[[  0.5 -20.3 -58.7]
 [ -4.6  45.0  56.3]]
->
[-58.7  45.0]

[[ 19.7   9.0  23.3 -22.6]
 [ -8.3  -0.3 -26.1  13.4]
 [ 29.7  27.6  22.9 -57.3]]
->
[-22.6 -26.1  27.6]

[[20.0 15.0 -6.4 56.2]
 [14.3 15.6 -0.1 43.1]
 [14.3 -8.9  7.5 48.3]
 [17.4 12.3  8.0 37.9]]
->
[56.2 -0.1 -8.9 17.4]

[[ 24.5  50.2 -63.4   7.3]
 [ 28.8  16.3 -17.9  62.5]]
->
[  7.3 -17.9]

[[ 31.0 -19.7]
 [ 42.1  37.2]
 [ 18.0  71.2]]
->
[-19.7  42.1]

[[-57.1  12.4]
 [ -0.1 -25.1]
 [-49.0  53.0]
 [  4.9 -28.7]
 [ 63.6 -18.3]]
->
[12.4 -0.1]
---
[[ -2.3 -23.3 -36.8]
 [  0.1  27.5  -4.8]
 [ 27.5 -28.5 -55.2]
 [-34.2  36.0  61.4]
 [-54.5  45.7  47.4]
 [ 53.4 -44.9 -55.8]
 [-40.4  23.1  24.0]
 [ -0.4 -23.6 -38.6]
 [-22.6  13.3  -7.1]
 [ 42.7 -37.2 -59.0]]
->
[[-36.8  -2.3 -23.3]
 [ -4.8   0.1  27.5]
 [-55.2  27.5 -28.5]
 [ 61.4 -34.2  36.0]
 [ 47.4 -54.5  45.7]
 [-55.8  53.4 -44.9]
 [ 24.0 -40.4  23.1]
 [-38.6  -0.4 -23.6]
 [ -7.1 -22.6  13.3]
 [-59.0  42.7 -37.2]]

[[ 45.8  31.5  34.3 -21.2  40.2 -21.4  37.6 -20.3 -17.9  29.7]
 [ -0.3   2.9 -15.4 -10.2   0.1  14.2   1.1  -9.8   3.2  22.9]
 [ 57.1 -17.7 -21.0  25.2  52.1 -13.5  51.2  24.2  25.4  -6.6]
 [ 33.7 -13.5 -12.1  27.3  30.8  -0.8  30.5  26.1  22.0  -6.2]
 [ 60.4  -0.4 -47.5 -42.4  55.1 -20.7  55.0 -40.6   2.0  40.9]
 [-58.9  12.0 -21.9 -33.8 -52.5  46.2 -49.3 -32.4  -8.9  43.5]]
->
[[ 29.7  45.8  31.5  34.3 -21.2  40.2 -21.4  37.6 -20.3 -17.9]
 [ 22.9  -0.3   2.9 -15.4 -10.2   0.1  14.2   1.1  -9.8   3.2]
 [ -6.6  57.1 -17.7 -21.0  25.2  52.1 -13.5  51.2  24.2  25.4]
 [ -6.2  33.7 -13.5 -12.1  27.3  30.8  -0.8  30.5  26.1  22.0]
 [ 40.9  60.4  -0.4 -47.5 -42.4  55.1 -20.7  55.0 -40.6   2.0]
 [ 43.5 -58.9  12.0 -21.9 -33.8 -52.5  46.2 -49.3 -32.4  -8.9]]

[[ 13.8 -63.2 -28.4   3.6 -18.1 -25.8  47.8 -16.9]
 [ 66.0 -45.7 -25.6 -17.8  -0.6 -42.6  42.2  15.5]
 [-37.0 -24.2  -7.3  -1.2 -33.3  -0.6  27.5  -1.4]
 [-44.8  47.4  33.9   5.7   2.6  20.8  -8.1   3.8]
 [ 47.5 -55.0 -18.0   8.7  -2.9 -34.1  48.3   8.1]
 [-30.6 -36.1 -14.9  -6.3 -40.0  -6.6  29.4   0.1]]
->
[[-16.9  13.8 -63.2 -28.4   3.6 -18.1 -25.8  47.8]
 [ 15.5  66.0 -45.7 -25.6 -17.8  -0.6 -42.6  42.2]
 [ -1.4 -37.0 -24.2  -7.3  -1.2 -33.3  -0.6  27.5]
 [  3.8 -44.8  47.4  33.9   5.7   2.6  20.8  -8.1]
 [  8.1  47.5 -55.0 -18.0   8.7  -2.9 -34.1  48.3]
 [  0.1 -30.6 -36.1 -14.9  -6.3 -40.0  -6.6  29.4]]

[[-16.0  16.8  -3.6   6.7 -15.8  12.8  26.1]
 [  7.7  -1.5 -15.5 -13.6   3.3   6.6 -32.3]
 [ -4.4  -4.8 -33.0   5.6 -19.8  11.5 -27.0]
 [ -4.7 -17.1  29.0 -16.1   8.5 -14.7   0.8]
 [-11.9   2.3 -28.3  11.7 -25.1  13.6  -7.1]
 [ 35.6   2.0   1.9  -7.5 -16.7   5.8  32.2]
 [-18.3 -22.3  40.7  -8.2  14.8 -25.4   5.0]
 [-15.3  43.8   5.1 -35.8  11.8  29.9   4.9]
 [ -9.0   2.4  26.5  30.6  50.0 -28.9   5.3]
 [  5.6  19.0  16.5  49.2  73.0 -29.4   2.2]
 [ -5.7  -6.2 -36.5   7.6 -21.8  12.0 -30.2]
 [  4.5  -4.6 -31.0 -10.0  -6.2  11.2 -45.4]]
->
[[ 26.1 -16.0  16.8  -3.6   6.7 -15.8  12.8]
 [-32.3   7.7  -1.5 -15.5 -13.6   3.3   6.6]
 [-27.0  -4.4  -4.8 -33.0   5.6 -19.8  11.5]
 [  0.8  -4.7 -17.1  29.0 -16.1   8.5 -14.7]
 [ -7.1 -11.9   2.3 -28.3  11.7 -25.1  13.6]
 [ 32.2  35.6   2.0   1.9  -7.5 -16.7   5.8]
 [  5.0 -18.3 -22.3  40.7  -8.2  14.8 -25.4]
 [  4.9 -15.3  43.8   5.1 -35.8  11.8  29.9]
 [  5.3  -9.0   2.4  26.5  30.6  50.0 -28.9]
 [  2.2   5.6  19.0  16.5  49.2  73.0 -29.4]
 [-30.2  -5.7  -6.2 -36.5   7.6 -21.8  12.0]
 [-45.4   4.5  -4.6 -31.0 -10.0  -6.2  11.2]]

[[ -3.2  23.4  11.6  71.4 -51.8  -3.3  -1.8  13.5  21.3  -5.7]
 [ -1.4  22.5  14.1  76.5 -55.7  -3.9   0.5  11.0  24.5  -2.2]
 [-21.3 -26.4  -0.1 -29.2  23.6  32.2 -24.0 -11.4 -22.1  -0.8]]
->
[[ -5.7  -3.2  23.4  11.6  71.4 -51.8  -3.3  -1.8  13.5  21.3]
 [ -2.2  -1.4  22.5  14.1  76.5 -55.7  -3.9   0.5  11.0  24.5]
 [ -0.8 -21.3 -26.4  -0.1 -29.2  23.6  32.2 -24.0 -11.4 -22.1]]

[[ 27.1  41.9 -39.7 -21.1]
 [-21.5 -31.0  30.1   8.4]
 [-32.2 -51.1 -28.0 -31.5]
 [ -2.2   5.6  31.2   7.9]
 [ 23.6  27.2 -55.7 -22.1]
 [-23.8 -39.7  15.0   3.0]
 [ 44.2  58.5 -49.1 -10.0]
 [-10.9 -14.6 -36.5 -34.4]
 [  5.9   7.4  53.9  39.1]
 [ 34.5  72.5  32.0   8.8]
 [ 11.4  39.9  34.5  -0.9]
 [ 14.5  37.8 -20.1 -29.9]]
->
[[-21.1  27.1  41.9 -39.7]
 [  8.4 -21.5 -31.0  30.1]
 [-31.5 -32.2 -51.1 -28.0]
 [  7.9  -2.2   5.6  31.2]
 [-22.1  23.6  27.2 -55.7]
 [  3.0 -23.8 -39.7  15.0]
 [-10.0  44.2  58.5 -49.1]
 [-34.4 -10.9 -14.6 -36.5]
 [ 39.1   5.9   7.4  53.9]
 [  8.8  34.5  72.5  32.0]
 [ -0.9  11.4  39.9  34.5]
 [-29.9  14.5  37.8 -20.1]]

[[ 15.1 -10.0  13.8  -9.6  10.2  -7.4  13.8 -21.6  30.4 -18.0  11.0]
 [ 33.4 -22.5  25.6 -20.6  18.8  -9.5  23.5 -42.1  61.2 -36.6  28.8]
 [-53.3   3.3 -44.9 -31.1 -26.2   9.0  10.9   5.0 -14.5  -7.7 -47.2]]
->
[[ 11.0  15.1 -10.0  13.8  -9.6  10.2  -7.4  13.8 -21.6  30.4 -18.0]
 [ 28.8  33.4 -22.5  25.6 -20.6  18.8  -9.5  23.5 -42.1  61.2 -36.6]
 [-47.2 -53.3   3.3 -44.9 -31.1 -26.2   9.0  10.9   5.0 -14.5  -7.7]]

[[ 57.2  -2.1  -0.6   8.9  -4.4   1.7  -4.9   6.9  -2.0   2.8   6.1]
 [-43.4  -2.1  -0.6  -6.4   1.4   1.7   1.3  -6.6  -2.0 -12.4  -2.9]
 [-43.4  -2.1  -0.6  -6.4   2.5   1.7   6.7  -6.6  -2.0 -10.2  -1.2]
 [-43.4  -2.1   6.1  -6.4  -2.8   1.7  -4.9  -4.2   3.1  -5.3   6.1]]
->
[[  6.1  57.2  -2.1  -0.6   8.9  -4.4   1.7  -4.9   6.9  -2.0   2.8]
 [ -2.9 -43.4  -2.1  -0.6  -6.4   1.4   1.7   1.3  -6.6  -2.0 -12.4]
 [ -1.2 -43.4  -2.1  -0.6  -6.4   2.5   1.7   6.7  -6.6  -2.0 -10.2]
 [  6.1 -43.4  -2.1   6.1  -6.4  -2.8   1.7  -4.9  -4.2   3.1  -5.3]]
